Each path below is one point turned by a fixed rotation once a step. After each direction that follows a path, write how fast that rotation turns it, in degrees per step (0 if it stays still).
Each turn is a multiple of 5 degrees from 10 to 175, or 0.
Each row of a path follows its step; steps can be skipped.
Path 1:
step 1: [ 24   3  -8   9  -6   2 -13  14 -12  21  10 -24  18  -8  17  -6   2  26
  -1  16   4  20 -15  14  -6  10 -11   4  27  15  25   0  -4 -10  11 -12
   3 -43  -1  -8 -12 -10]
step 2: [  4 -31  13   7 -31  -6   4   1  -1 -15  -6   9  14 -16  34 -24  11  15
  -8  -7   1  21  -7  22   1  -6   9  17  27  13   3   8  12   1 -20  11
  -4 -16   7 -21   2 -18]
step 3: [ -2  14  26   7 -15  16  24   2  -8 -21 -23  11 -10 -10  25  -6  13  17
  14  12  19  -3 -23  17  -2   8  23  17   4 -24   1 -14   3 -11   0   7
 -10   2 -11  -1  24 -20]
step 4: [-16  11  21  10   0  44  -7  11  12 -23  -3   1  -1   8 -15  10   6  12
  12  -5  15   3  -1  19   6  11  19  16  -9  -1 -41  11  -4  -4  -9  -6
 -34  -6  -7   2   5  13]
step 7: [ 21 -16 -29  -8  -3  19  12   8 -22  18   6 -21   5  17   2  -1 -20  -9
 -16   2  -7 -18 -10 -14   9 -18 -19 -36 -14   8  -2  18 -12 -25  -1 -12
 -11 -12   3  -5 -11  14]
step 9: [  8 -13  20   9 -12 -19   7   0   8  29 -11  -3  11 -13   9  16   1   6
  22  21  19   5  11  -8 -10 -22  15 -13  -5   2   9 -15  -3 -30  40 -11
  12  -4   1 -16  17  -8]
step 10: [ -6 -32  33  36  -4   2  12  11  24   0   8  -4  13  -3 -26 -16  -2  14
  18  10  24  12  11  -3   1  -4   2   1  -6  21   7 -14   7  13   6 -23
 -10  -5  19 -15  -3 -14]
step 13: [ 19 -12 -14 -22 -12  13 -10 -35   1 -16  -3  -9  -3  27  -4  -6  -7   3
 -16  -9 -11  -6 -24  -1 -24  34  10 -16  12 -10 -16  -5   1   2 -31 -13
 -19  -2  14  -3   0  -2]
Directions:
[ -6   9  -7  10   1   2  -1  -2   8  -2   2  -3   6   4  -4   1  -5 -12
   3  -1  -2   3   4  -1   5   6  -7   3   5  -6   8   0   2   2   1  -5
  -5   3  -4  -8  -1   7] : 60
[ 3  2 -3 14 -1  2  6 -4 -2  7  8 -8 -1  1  6 -3 -1 -2 -4 -4 -4  3  5  0
 -3 -5  9 -2 -3 -4  0  1 -5  4  7  7  9 -7  6  1 -3  2] : 45
[-8 -1 -7  6 10  0 -1 11 -2 -3  4 -2  1  2  9  3  0 11  0  0 -7  0 -6  5
  5 -1  3  3  7  0  0  2 -5 -3 -2  7 -3  0 -5 -3  9 -1] : 20
[  4  -3   4   4  -2  -6  -4   2   0  -1   4  -5   8  13  -1  -5   3   2
  -7   4   1  -2  -1   7  -1   3  -4   2  -9   6  -1   3   3   0 -10   3
   1   2   8  -4   4  11] : 125
[ 7 10  0 -3 -1  1  4  2  2  5  1  1 -6  4  2  7 -3  4  2 13  4  2  0  2
 -5  2  2  4 -5 -1  7  1  5 -2 12  4 -3  3 -5  5  9  7] : 125
Path 2:
step 1: [-22 -34 -10  -6  24  -1   8  26  13 -15 -23  22   7  10   3  -4   5  -9
  16  -9 -17   1   8  -2  -7  11   6  15  10  27 -21  -4   3  32 -14   0
   9  26   7 -11 -21  16]
step 3: [-21  -3  21 -17   6  -3  -8 -15  -1   7  -1 -22  26   5 -18 -13 -28   4
  -2  -1 -15   2  -8  -8 -14   6  -3 -23 -14  35  18  15  23  -5   7  15
  14 -28 -14 -20  20  -1]
step 6: [-17 -18 -16  -1 -16 -11 -22  12  -4  -2 -21  -7  16 -24 -20  19 -17  -4
 -11 -27 -17   1  -7 -15  -4  10   7 -44  -5  -1   4  -1 -15   4   2 -22
   6 -29  -3  -1  17 -15]
step 7: [  1   0  12 -11   8  12  12   0 -10 -29   7  19  -6  -3   0  12  32   9
   2   5 -24 -33  -2  32   1  18  -3  -7  16   6 -26   7 -12  -9 -23  -7
  -7  13   5  28   7  27]
step 8: [ 16  16  42  11   6  -6 -18  -8  -5  11  -6  21   1  -7  -1  27 -10   3
 -33  -6  19  -3  21 -11  17 -19 -16   6   3  -9   3  25  21  -2  30   9
  -5   3   2  16 -13 -14]
step 9: [  1 -12 -23  -7   1  17  22  15  -2  31  11   4  10   6  -8   5  -2   4
   0 -29 -18  20   8 -28   0   5   8 -16 -10  32 -13  17   8  19   2 -30
  11  -7  19  -2  27   1]
step 10: [ 20  -4 -13  -5  -8   5  11   0  38 -12   5   6  -5  -3  -8  13  34 -10
   9   1 -27   3  10  29  11  -7  11   9  -7   0   7  13   7 -17 -25   8
  -7  37 -30  10 -19  -5]
step 14: [-26  -7   8  25  -8 -15  -8  16   6 -23   0 -25  -5 -11  -5  25 -20  -3
 -19  -8   8  12  -7   0  -6   0 -11  15 -26   7 -18  -5   2 -10  54  -4
  11  -6   4 -15  -3   5]
Directions:
[  2   4  -2   6  -2  -3   8 -12   0   0   5   5  -7   0  -8  -5   4   4
  -1   0   3  -2   1   4   6   9  -3   1  -7   0  -4   7 -10   5  -3   6
   1  -2  -7  -2  -1  -5] : 140
[ -3  -4   1 -10   3  -8  -4 -10   2  -7  -7  -4   0  -1  -1  -1  -3   0
   1   8   2  -7   3   3   0  -5  -6  -4  -3  -1   0   6  -1  -1 -11   0
  -3  -3  11   6   6  -2] : 80
[-13   7  -5   0  -4  -1   0  -3  -1  -1  -1  -2   6  -4   5  -1   0   5
  -1   1   6   4   4  -9   9  -8  -4  -4  -2   6   5   1  -5  -2  12   2
   3  -1  -4   6   5   2] : 125
[  3  -1  -2  -4   3  -5  -1  -2  -2  -2   1  -2  -1  -6   3  -9  -1   2
  10  -5   4   7  -2  -3   7   0   4   0   2  -4  -2  12   7 -11  -3  -4
   6  -3  -4  -8  -6   8] : 45
[  2  -6   5  -8   7  -4  -5   4  -9   1   3   4   0   6  -5   3   6  -1
  -1   2   0   2  -4   1   1  -1 -10  12  -7   9  -4   7   2   0   8  -5
  -2  -3  -5   2   3   0] : 60
[  3   5   2  -3  -4   9  -6   2   0 -10   7   0  -1   6   2  -3   4  -1
   4   8   0   7   2  -1  -1   1  -1  -1   9  -7   3  10  -2  -3   0   3
 -10   7  -5   2   5  -6] : 135
Path 3:
step 4: [  4  -9 -25   7  24   7  20  -6  13  -3  -3   0  -7  -5  23  20  -7  -5
 -27  12  23 -11  -5 -14   0  17  -4  -1  -6  -8 -36  22 -12  20 -26  38
  16   5  -5 -11 -21  -5]
step 5: [-17  49 -14 -12   8  -8   8 -10  10  -1   4  11 -29 -19  -2  -7  23 -14
   2  19 -11 -16  -4  -8 -21   7 -12 -16   4   7  10  -5 -12 -16   4 -17
  18  13 -22  14 -40  -4]
step 6: [-11 -15  11   4 -10  25  15 -23 -11  -5  -4  -3 -19  13 -14   9  11 -10
  10   1   0   0 -32 -24 -21  -4  18 -29   8 -12   4  41   8   4  12 -22
  -5   1 -21  21  29   3]
step 8: [ 22   1   2  -5  22   3   6   3 -10  19  14 -46 -20  -8 -28  16 -10 -10
  -1  -5  17  -8  10  31 -22  -3 -15  -6  31  22   9 -15 -10  12  -1   3
  20  -9   0   9 -13  -6]
step 10: [  7  11  29  -4  19  13  27   0  21   6 -13  29   8   8  13   8  18 -24
  -5  -5  -4 -11  -8  17  -7   2  -4   3 -32  14 -17  13  17  28 -10   6
  16  34  -6  14 -13  21]
step 11: [  9  43  -5  -6   9   7   6 -29  19   9  14  10 -23  -1   1  -2  -2   4
   0  19  22  -5  17  27  -4  -3   2  -5  -2 -14   5  23  12  -2  -5 -24
  24 -23 -30 -12  24 -13]
step 12: [-22 -11   2  14 -34 -15   3  -7 -20   8 -15  -4 -13 -18 -10 -13 -25  14
 -21  -7   6 -31  -7   3 -25  16  24  -5  11  25  -2  24   9 -10  -7 -20
  13  -7  -6   5   5  29]
step 14: [  5  28  -4 -24 -16 -10  10  -5  15  51   4 -23  -6  28   6   6  -6 -29
  14  -5 -15  -8  -7   5  -6  -7 -22  23  15   3  25  15 -19  -3  11  -2
  13   7  14 -11  -2  -4]
Directions:
[-6 -9  2  1  2 -3  9  5 -7  2  5  7  8  3  3 -2  2  2 -2 -5 -3 -4  5 -7
 -2 -6  6 -8  3  2 -8  2  5  6  7 -8 -2 -3  3  1 -1 -4] : 115
[  4  -6   1 -10   3  -3   0   2  -1   0  -3  -6   4   9  -9   1 -10   0
  -4   7  -6   2  -2   0  -5  -9  -9   0   4  -4   4   0   4  -1   6   0
  -9  -1  -2   0  -4   7] : 55
[ 3  2  6 -2 -8  1  1 -8  7  1  1  2  7  9 -6  2 12 -7  8 -4  2  3 -8 -3
  0 -6  1  5 -8 -6 -2  1  2  3  7 -3  2  1  5 -4  2  3] : 95
[ 1  0 -2  5 -5  6  7 -8  5  4  3  0  9 -7  4  2 -7  8  6  7  3 -6  7  5
 -4 -2 -1 -1 -1 -6  9  2 -2 11  3  4 -3  4  5 -3 -3 -3] : 100
[ -4   9  -2  -6   4  -3  -1   6   7  -6   1   7   5   6   7  -2   0  -2
   8   4   4   2  -1   1  -4   4  -4 -13  -4  -5   1  10   4  -3  -4  -2
  -3   6  -5   8  -1   2] : 70
[  0  -6   8  10   3  -8   0  -2   4  -2   2   1  -2   0  -4  -7  -4   3
  -1   2  -1  -4  -1  -7  -2  -6   3   7  -8  -4  -5   6  -1  -1 -13   8
  -4   5   6   9  -1   1] : 125
Path 4:
step 1: [-12   8   4  16   2  -2  -9  13  12 -17  13 -10  10 -41   7  -4  -5  24
  20   8  25  19   9   7  21  22  17  -9 -14  11   3 -18  18  11  -9 -15
   4  28   1 -20 -26  -7]
step 2: [ -6   7   0  29 -10   7 -12   6   2  -5 -29  -8 -15  11  12   6  -2  -5
 -13  12   1  21   4  20 -20  28 -19  10 -12   5   4 -11 -40 -14  20   1
  -7 -14  -8 -10 -32 -28]
step 3: [-25  -8 -15   3  17 -28   0   9  31  13  11  12  30   2  21 -11 -30  -3
  11  -8   6  12  -8  -4   3  21 -30 -11  -4 -13  11  10  -1 -19 -18 -10
  -2  24   3  13 -19  -5]
step 7: [-15  13   2  -5  27  -1   5   9   2  26  -5   8  18 -27  -8   4 -22  -5
   2  40  10   2  17  -9   5   7   9   1 -14  16  -9  -7  32 -10 -23   0
  19  16 -13  -2 -34 -11]
step 9: [-17 -17   3  15  26  -1  11   9  21  12   4  -7   0  -2  10   2  10  16
 -11  -9   0 -23  10  -6  -8  25 -19  -8 -24  -7  28  23  -6   1  -1 -12
  12  18 -13  21 -46 -16]
step 10: [ -5 -22  -7  19 -24  11 -21  26   3  -4   5  24  23  11  13 -31  -1  22
 -13   1  13  37  19 -10   0   5  14   5 -19  -4  12 -12   1 -17  -5 -27
  -1  -4  17  -5  -3 -10]
step 13: [ 14  -9  26   5  11 -12   1  24  -1  36  -5  15  19 -23  -3  -2 -19 -19
 -16  10 -15  -9  17  13   3   4 -19   0  -1  18   3  -4  15  -9  22 -18
   7  28 -20   7 -12 -28]
step 14: [  2  30 -19  -5 -21  24 -24   5  -7 -26   3   0  22   8  -4 -20 -16  17
   0  20  -5  21  -2  -4  -2   9 -19  -9   1 -11 -17 -14  26   3   8 -19
  31  10 -11   5 -25  -6]
Directions:
[ 5  8  2 13  9  2  3  4 -2  1  3 -9  3 -9 -1 -1 -5 -6 -5 -6 -2  3 -1 10
  1 -8  6  3 -4  4 -9  0  2  4 -4  0  4 -4  1 -1  5  0] : 60
[  4   8   0  -4  -2   6  -4   9   7 -13  -1   1   1   3  -2   5   9  -1
   6   2   4  -9   0   9  -6   3   1  -1  -5   3  -6   2  -7   0  -4   5
   0   6  -1  -5   1   2] : 110
[  8  -6   0  -6   1   4   2   0  -1   6  -2   9   0   1   6   0  -1  -7
 -12  -7   7  -2  -1   9   5   0 -10  -1  -7  -1   5   4  -3  -4 -10  -2
   0   1   3   1  -1   3] : 110
[-12  -9  -1   1   1  -2  -3  -1   6  -1 -10  -1   3   4  -2  -1   1   3
   8  -8  -2   7   3  14   6   1   5   3  -2   1   0   2  -7   2  -1  -5
  -6  -2   4   4  -2  -2] : 45
[ -4  -2   3   1  -8  -7   2  -9 -10  -8   4  -5  -6  -1  -2   7   5   1
  -2  -2   7   0  -1  10  -3   4  -4  -2   1  -4  -3  -9   6   4  -7  -2
   3  -6  -4  -1  -4  -3] : 110
[-2  7  0  0  5  4  5 -3 -8 -2  1 -2  5  7 11 -6  6  1  1 10  5  7  0  3
 -1  9  0  6  1 10 -1 -1  0 -8  1 -2 -2 -6  7  3 -1  4] : 85
